In the rows, zero is written as 128.
These are runs of 7 systems, one row a step. Runs of the same system follow the same rule from any start.
Q509, path 1 (10 x 20):
[[113 133 117 139 117 179 135  70 159 157 136 155  74 105 121 173 153 148
  135  80]
 [124 187 137 105 144 157 170  95 179 143 107  71 139 150 100 117 145  86
  114 138]
 [134  96  57 119 119 117 150 149 205 154 157 139 129 154 125  88 112 112
  136 105]
 [164  78 115 125  98 175 113 115 121 140 120 113 122 116  59 132  80  99
  146 162]
 [152 114 140 157 111  97 137 169 104 165 121 100 170 176 106 147 102 102
   65 126]
 [163 141 101 204 122  97 119 113 107 157 126 181 146 114  98 116 120 176
  144 115]
 [145 141 161 156 184 112 126 113  87 113 101  77 181  91 118  98 117 117
  163 148]
 [ 80  77 126 134 148  73 103 128 118 112 155 136 162 113 181  96 107 137
  112  87]
 [109 126 181 102  73 147 102  70  94  93 123 165 115  81 124 114 123 144
  141 115]
 [124 160 185  98  91  73 162 133 132  87 109 104 128 158 168 130 158 121
  114 147]]
Q51, path 2 (10 x 20):
[[ 72 147 114 103  58 103 121  87 131 106 165 160 140 171 136 121 107 125
   87 124]
 [173 174 149 107  60 142 148 168 134 102 113 152 117 166 114  79 142 114
  150 153]
 [172  95 107 133 152  92 143 193 139 118 107 107  93 155 149 154 132 132
  135 192]
 [117 121  88 124 174 139  91 164  81 157 151 150 140 109  91 176 102 153
  113 160]
 [116 169 154 184 157 184 123 128  73 134 145 122 154 124 137 153 150 119
  153  76]
 [114 139 131 163 163 152 120  86 167 119  97 127  80 122 179 100 161 146
   98  84]
 [126 106 134  56 143 132 146 112 188 162 117 121 119  65 101  94 133 125
  128  98]
 [104  91 126 104  86  98 169  98 154 136 170  87 154 143 121 169 108  86
  152 119]
 [113 157 108 139  63 118 120 102 123 111 136 147 144 195 109 110  97 115
   77 157]
 [200 152 140 143 101 124 139 199 121 119  99 142 135 156 114  68 135 127
  144 150]]
Q984, path 3 (10 x 20):
[[ 90 115  93 153 100 160 139  63 155 126 170 146 103 129 136 166 133 123
  175  89]
 [116 171 129  90 113 183 128 104 155 114 107  98 122 162  97  95 119  87
   80 161]
 [154  98  89 116 108 123 153 201 175 166 155 146 131 156 122  97 122 112
  131  85]
 [171  79 107 163 105 139 121  97 123 151 115 115 108 124  74 178  91 124
  141 172]
 [123 159 142 131 174 113 127 163  96 162 123  89 191 147 100 140 115 108
   65 136]
 [147 119 107 217 139 118 119 126 109 146 141 164 148 118 139  96 127 152
  157  70]
 [146 111 181 146 146 124 121  71 124 104  67  82 126  89 125  95 123 119
  120 149]
 [ 88 109 148  82 131  58 136 143 135 134 153 140 169 107 162 100 125 139
  100  86]
 [124 129 137 141  46 119 125  75 103  91 147 177 123 119 123 131 119 148
  184 133]
 [127 174 150  98 117 108 138 151 127  73 102 101 127 177 155 112 140 108
  107 192]]
Q984, path 4, 10 rows:
[[152 121 115 120  86 129 153  98 196 178 115 160 101 119 100 103 140 144
  106  81]
 [148 124 117 107 107 101 180  95 173 153 132  80 163 135  78 140 110  92
  159 159]
 [ 99 113  73 148 132 112 114 138 115 124 167 116 186 175 109 114  72  95
  113 149]
 [176 110 139 178  99 162  89 165  72 122 111 150 139 138 104  82  96 124
  121 131]
 [184  95 175 165 141  81 137 164 118 144  76 104 114 123 148 134 140 143
   95 124]
 [115 132 126 136 165  56 128  94 115 155 125 147 152  74 123 153 131 186
  124 127]
 [ 89 178 164 133 137 129 131  79  88  85 150 115 174 102 140 119 136 120
  187 123]
 [ 86 124 137 127 119 134 107 121 137  58 131 134 107 155 203  72 134 117
  119 115]
 [144 106 140  62  77 131 118 146 152 107 112 178  71 102 129  96 137 154
  123 139]
 [136 127 138  78  96 100 171 160 140 136 143 119 107 138 125 209 148 129
  156 163]]
Q509, path 5:
[[109 164 122 112 200 117 135 191 109 111 151 104 153 128 160 144 145 123
  168 152]
 [ 80  99  97 146 160 182  84 131 110 104 158 153  95 123 175 139 128 138
  132  98]
 [124 150 186  98 131 197 111 110 123 131  86 117  87 108 124 129 152 121
   76 100]
 [140 137 135 115 123  98 184 126 201 167 117 117 101 138 148 148 172 134
  108  80]
 [119 142  69 108 133 139 155  75 185 141 147 125 119 116  83 149 118 125
  177 162]
 [120 128 103 102 122 162 132 165 136 124 158  89 169 172 101 104  92  60
  131 144]
 [165  69  97 175  85 146 102 163 128 142 122 160 104 161 118 104  97 128
   97 111]
 [192 125 165 152 134 121 126 125  97 172  71 115 132  98  73 150 126 150
  104 151]
 [128 136 123 178 173  60 158 133 120 166 147 105 192 122 135 156 132 141
  137 100]
 [ 84 136 100 169 150 137 100  58 107 103 152 144 167  98 129  89 104 132
  169 119]]
Q972, path 6, 10 rows:
[[125 114 106 183 115 114 114 104 101  89 126 102 126 178 138 165  97 115
  129 196]
 [146 161 133 120 134 130  90 193  79 133 115 166 151 135 108  86 116 148
   76 141]
 [173 103 156 169 129 127 145 157 106 127 131 140 109  93 153 149 156 148
  210  92]
 [ 92 122 120 132 196 100 100  84 121 113 106 106 108  96 154 165 128 159
   96 169]
 [ 76 167 143  67 133 139 122 140 120 136 171 162 168  95 124  99 137 133
  125  77]
 [117 122 140 144  86 159 148  79 156  81 134 121  85 147 169 125 150 108
  188 112]
 [126 140 120  66 129 119 122 134 166 117  93 116  93 153 122 113 121 127
   54 188]
 [149 124 110  87  88 138 160 194 138 169 174 150 140 140  89 155 128 117
  163 105]
 [136 127  97 208 142 162 127 103 115 124 124  94 105 172 130 190 123 114
  139 160]
 [140 154 121 138 185 139  99 173 120 159  98 133 151 131 111  83 122 137
   54 116]]
Q51, path 7, 10 rows:
[[126 160  96 201 148 106 155 155 135 134 159 128 156 177 169 123 148 126
  157  90]
 [143 113  93 153 151 195  92  93 152 120  96 135  86 113 105  82 112 132
  117 146]
 [136  88 179  98 164 120 140 169 125 162 118  77 163  92 125 118 124  98
  109  83]
 [118  87 107 174  83  90 139  68 139 153 152 157 121 126 128 176 114 152
  130  91]
 [130 200 158 117 111 138 128  71 120 109  95 115 159 126  84  85 122 117
  113 164]
 [145 106 119 138 129  66 153 185 153  98 135 125 148 147 183  70 133 120
  165 119]
 [141  60 107 120 103 150  84 114 108 108 121 150  86 105 104 145  86 140
  141 180]
 [119 159 196 103 136 117 121 165  58 130 125 106 171 122 127 163 132 120
   97 125]
 [124 154 109 180 117 101 137 118 129 117 146 187 101 136 172 150 161 183
  162 104]
 [126 170 133  87 172 183 114  97 141 100  93 110 104  89 111 100 142 127
  145 174]]
Q628, path 8:
[[102 126  68 108 148 195 101 128 127 146 157 122 129 139  77 153  90 102
  119 162]
 [136 123 165 149 108 173 129 171 106 139 129  96 151 173 132 115 122  73
   91  79]
 [186 100 121 199 125 121 135 113 162 164  79 134  93 131 124 109 136 152
   99 103]
 [148 149 135 110 169 101 138 105 129 175 100 104 170  75  62 128 118 141
  117 150]
 [ 82 123 105 159 133 105 135  79 126 127 179 110 199 131 127 112 100 100
  159  90]
 [113 124 129 139  78 166  79  80 109  82 114 160 119 136 122  59  95 124
  106 140]
 [163 103 196  93  93  70 137 163 117 111  95 129 135 109 149  84 131 135
  114 123]
 [141  94  98 143 113  51 143 116 135 135 144 161 114 105 133 174 126 177
  174 149]
 [ 93 188 120 106 133 137 108 122  70 102 155 143 151 135 108 171 121 136
  145 192]
 [105 151 136 148 136 148 121 178 105  79 153 136 130 167 198  98 152 113
  153  96]]
Q628, path 9 (10 x 20):
[[135 110 114 173 100  93 137 160 120 139 151 167 101 157 176 181 150 163
  138  94]
 [148 205 130 129 154 169 123 123 109 122  97 142  94 116 100 161 164 160
  143 181]
 [ 98 148 127 119 208 126 149 166 141 124 144  83 154 131 179 122 150 103
  144 103]
 [105  84  87 127 139 202 100  99 157 136 145 153  76 101 129 131 122 130
  133  91]
 [125 134 191  72 106 161 137 119 130 142  99  85 119 125 106 156 137  96
   73 122]
 [141 127  89 149 104  81 177 130 199 170 141 129 132 170 138 129 139 127
  107  91]
 [167 150  86 122 121 160 129 111 147 141 115 130 135 127  46 105 103 116
  155 185]
 [126  95 139 148 153 109 126 168 105 125 135  68 195 151 132 104  89  75
  121 127]
 [149  80 110 199 101 137  88 117 105 147 129 179 114 118 123 112 103 157
  111  89]
 [158 163 205 130 123 114 129  97  78 129  77 113 148  86 101 135 143 143
  115 142]]
Q408, path 10:
[[144  96 136  89 110  94 150  80 159 165 108 127 104  77  87 175 126 152
  119 145]
 [ 95 171 135 102 119  97 160 125 105 129 171  97 194 151 110 175 123 103
  151 148]
 [114 158  74 172 109 144 113 134 132  85 153 156 134 191 151  76 114 115
  137 142]
 [178  97 144 115 139 156  97 173 127 110  75 137  91 103 126  63 120 132
  115 152]
 [149  60 153 131 141  83 136 158 113 169 125 120 114  85 141 197 132 152
  127 101]
 [ 87 181 119 149 129 135 125  65  95 147 152 142 145 128 101 205 135 149
  120 132]
 [104 214 143 130 152 152 135 126 128  95 134 119 164 148 151  61 154 107
  138 114]
 [141  72 102 124 131 131 128 131 192 105 120 136  85 117 166  63 129 125
  154 107]
 [135  62 150  68 104 134 123 124 132 145 117 107  98  92  93 176 105 116
  109 156]
 [115 155 140 134  86  95 155 152  96 157 164 126 166 175 118 195 130 119
  103 112]]
Q972, path 11, 10 rows:
[[125  98 155 198 152  97 126  97 131 113  99  96 116 133 193 118 141 128
   99  94]
 [128 130 133  80 118  98 116  90 148 149 108 168 133  67  92  83 118 171
  100 122]
 [115 128 163  99 100  98 175 107 131 108 160  92 166 115 130 145 133  93
  202 122]
 [ 88 128  84 142  97 103 103 103 128  79 143 142 121 192 152 119  96 126
   93 175]
 [168 163 153  89  88 165 115 190  91 118 113 166 126 129  92  87 127 130
  133 147]
 [167  94 138 163 132 101 153 181 121 120 126 113  93 145 175 188 155 140
  171 137]
 [102 140  83 127 190 130  87 118 109 147 126 155 113 102 112 170 119 174
   84 161]
 [105 174 159 116 162 176 137 146 106 139 156 120 164  99 136 115 156 110
  162  61]
 [109  95 116 165 136 139 127  76 176  98 114 115  78 137 191 107 144 125
  129  97]
 [126 131 142  43 120 138 126 113 166 149  99 126 118  94  79 104 116 126
   75 143]]
Q408, path 12, 10 rows:
[[112 199 164 121 113 117 159  68 124 139 124  98 185 130  89 132 134 106
  125 128]
 [114 136  91 143 120  87 147 119 171  97 149 122 168 164 154  50 113 107
  158 126]
 [149  65 109 102 100 135  97 129 133  89 115 137 107 117 110  77  82 116
  143 182]
 [152  75 175 116  97  87 115 184  72 129 122 121 136 126 132 170 107 129
   98 137]
 [133 169 117 180 105  94 120 119  88 142 140 180 125 145 127 177 142 182
  114 132]
 [129 218 140 136 179 141 121 123 106  97 107 136 138 106 133  98 162 151
  162 157]
 [ 92  93 119 111 185 131 118 142 148  98 147 124 112  92 197  99 143 131
  166  95]
 [ 95  87 144  75  93 182 104  92 134 124 138 142  77 100 124 163 120 121
  109 108]
 [127 169 181  87  77 124 166 141 137 148 127 112 128 165 124 166 158 107
   86 101]
 [149 173  69 138 117  99 170 138 193 147 135 146 119 178 124 122 148 143
  141 144]]
Q575, path 13:
[[188 136 151  86  77 108 146 180 140 129  91 135 112 146  96 105 129 128
  116 177]
 [165 111  99 153 139  68 148 189 110 147 147 130 140 146 123 181 122 145
  160 164]
 [115 153 101 175 173 157  83 127  60 127 140 139 151 124 102 154 105 145
  128 163]
 [118 148 176 158 175 168 105 147  85 120 121 120 141 106 165  95 151 125
  120  64]
 [124  96 133 141 154 133 126  80 170 144 106 136  77  77 158 123 155 158
  124  74]
 [ 94 142 150  58 120 107 154  63 168 141 125 105 139  91 100 142 131 120
  117 132]
 [ 86 135 104 107  67 106 161 116 159 111 183 129 159 181 142 124 118  96
  152 114]
 [150 126  95 132  75 159 109 143 135  81 119 148 100 180 116  86 101 110
  132 184]
 [186 106 151 107 131 115 123 228 107 130 100 121 117 137 123 118 127 126
  114 162]
 [154 103 107 171 160 110 120 162  93 175 140 143 120 112 116 211 129 167
  128 131]]
Q575, path 14 (10 x 20):
[[128 150 166  98 105 217 133 157 126 130 126 120  92 146 130 140 156  94
  114  93]
 [151 129 101 138 149 128 161 145 196 155 101 106  71 161 151 158 161 133
   96 131]
 [135 159  74  99 169 137 149 129 168 182 132 111 154 127  60 138 116 120
  120 156]
 [123 111 114 169 142 156 141 142 123 144 160  72 181 162 111 129 101  63
  154 105]
 [146  93 106 196 125 153  95 109 131 133  99 122 124 155 125  79  93 116
   66 113]
 [191 117 173 132 116 106 144 136 134 172  78 121 148  91  84  85 131 133
  107  99]
 [142  92 125 175 127  44 158  89 131 148 131 110 163 110 128 154 117 142
  165 123]
 [ 92 149 117 141 116  96  95  66  88  96 140 147 180 117 108  91  87 137
  126 155]
 [133 120 178 124  82 128 116 148  90  77 134 155 143 117 164  63 130 120
  169  95]
 [148  75 143 122 102  96 111 123 127  91 101 161  59 100 168 139 136 170
  138 150]]

Which system made each of these runs?
path 15 (2 x 20):
[[163 106 117  99  89 147 159 126 184 128 114  92 119 153  89  95 110  78
  146 160]
 [149  81 106 137 118  79 131 178 127 148 129 100 155 178 116 137  86 103
   79 157]]
 -> Q51
path 16 (2 x 20):
[[123  75 114  82 171 111 117 114 176 134 103  94 121  93 120  84  99 117
   92 147]
 [118  76 138 102  80 103 140 136 110 157 176 130 181 114 100 147  93 107
  144  87]]
 -> Q51
path 17:
[[138 167 115 108  87 120 143  99 136 112 131 127 178 135  75  71 101 107
  161 171]
 [131  77 115 148 110  88 113 153 114  85 142 115 163 152 152  72  83 100
  148 154]]
 -> Q628
path 18 (2 x 20):
[[109 113 187 121 126 107 114  84  65 109 126 111 146  77 126 180 120 139
  145 141]
 [ 74 191 157 132 121 103 123 116 102  92 144 145 151 158 184 123 152 141
   98 101]]
 -> Q984
path 19 (2 x 20):
[[159 115 128  83  65 107 138 189 132 159 134 150 149 147  80 105 104 120
  103 132]
 [181 124 124 192  98 102 150 146 103 132 122 111 132 170 113 177 123 121
  162 170]]
 -> Q51
path 20 (2 x 20):
[[122 181  95 160 120  83 133 110 134 134 124 150 115 179 136 170 140 166
   83 165]
 [147 203 116 108 155 154 138 174 124 126 136 145 159 120 103  78 148 128
  178 138]]
 -> Q628
path 21, 2 rows:
[[166 115 158 124 151 163 104 203  71 122 106 112 114 126 116 161 126 121
  126 166]
 [123 122 118 189 168 122 116 154 106 165 139 147 116 132 163 181 152 164
   99  79]]
 -> Q408
path 22, 2 rows:
[[100 134 173 131 160 149  87 151  52 111 137 150 143  83 156 129 137 148
  123  88]
 [111 142 165 154 110 140 129  79 129 112 123 160  82 104 178 139 174 162
  138  67]]
 -> Q408
path 23 (2 x 20):
[[137 109 133 115 120 186 142 129 133 122 127  69 101 151 106 182 120  77
  145 170]
 [107 134  84 129 155 146 114 172 138 178 147 137 131 168 119 148 120 129
   44 105]]
 -> Q984
path 24:
[[173 113 188 154 137 174 130 132 102 117  87  70 129 113 118 107 126  87
  152 130]
 [114  86 110 145 149  52 125 126 152 154 118 122 138 135 154 138 117 151
   55 109]]
 -> Q509
path 25:
[[124 141  83 151 140 128  93 163  74 101 158 154 164 141 112 110  90 133
  161 181]
 [146 104 158 174 147 160  78 162  63  88 108 136 114 121 166 101 126 133
  134 123]]
 -> Q408
path 26:
[[124 105  92 171 135 119  95 100 115 115 130 122 178 132 106  59  69 108
  121 148]
 [163  81 183 137  98 111 109 166  79 113 107 118 159 114 130  69 100 106
  119 111]]
 -> Q984
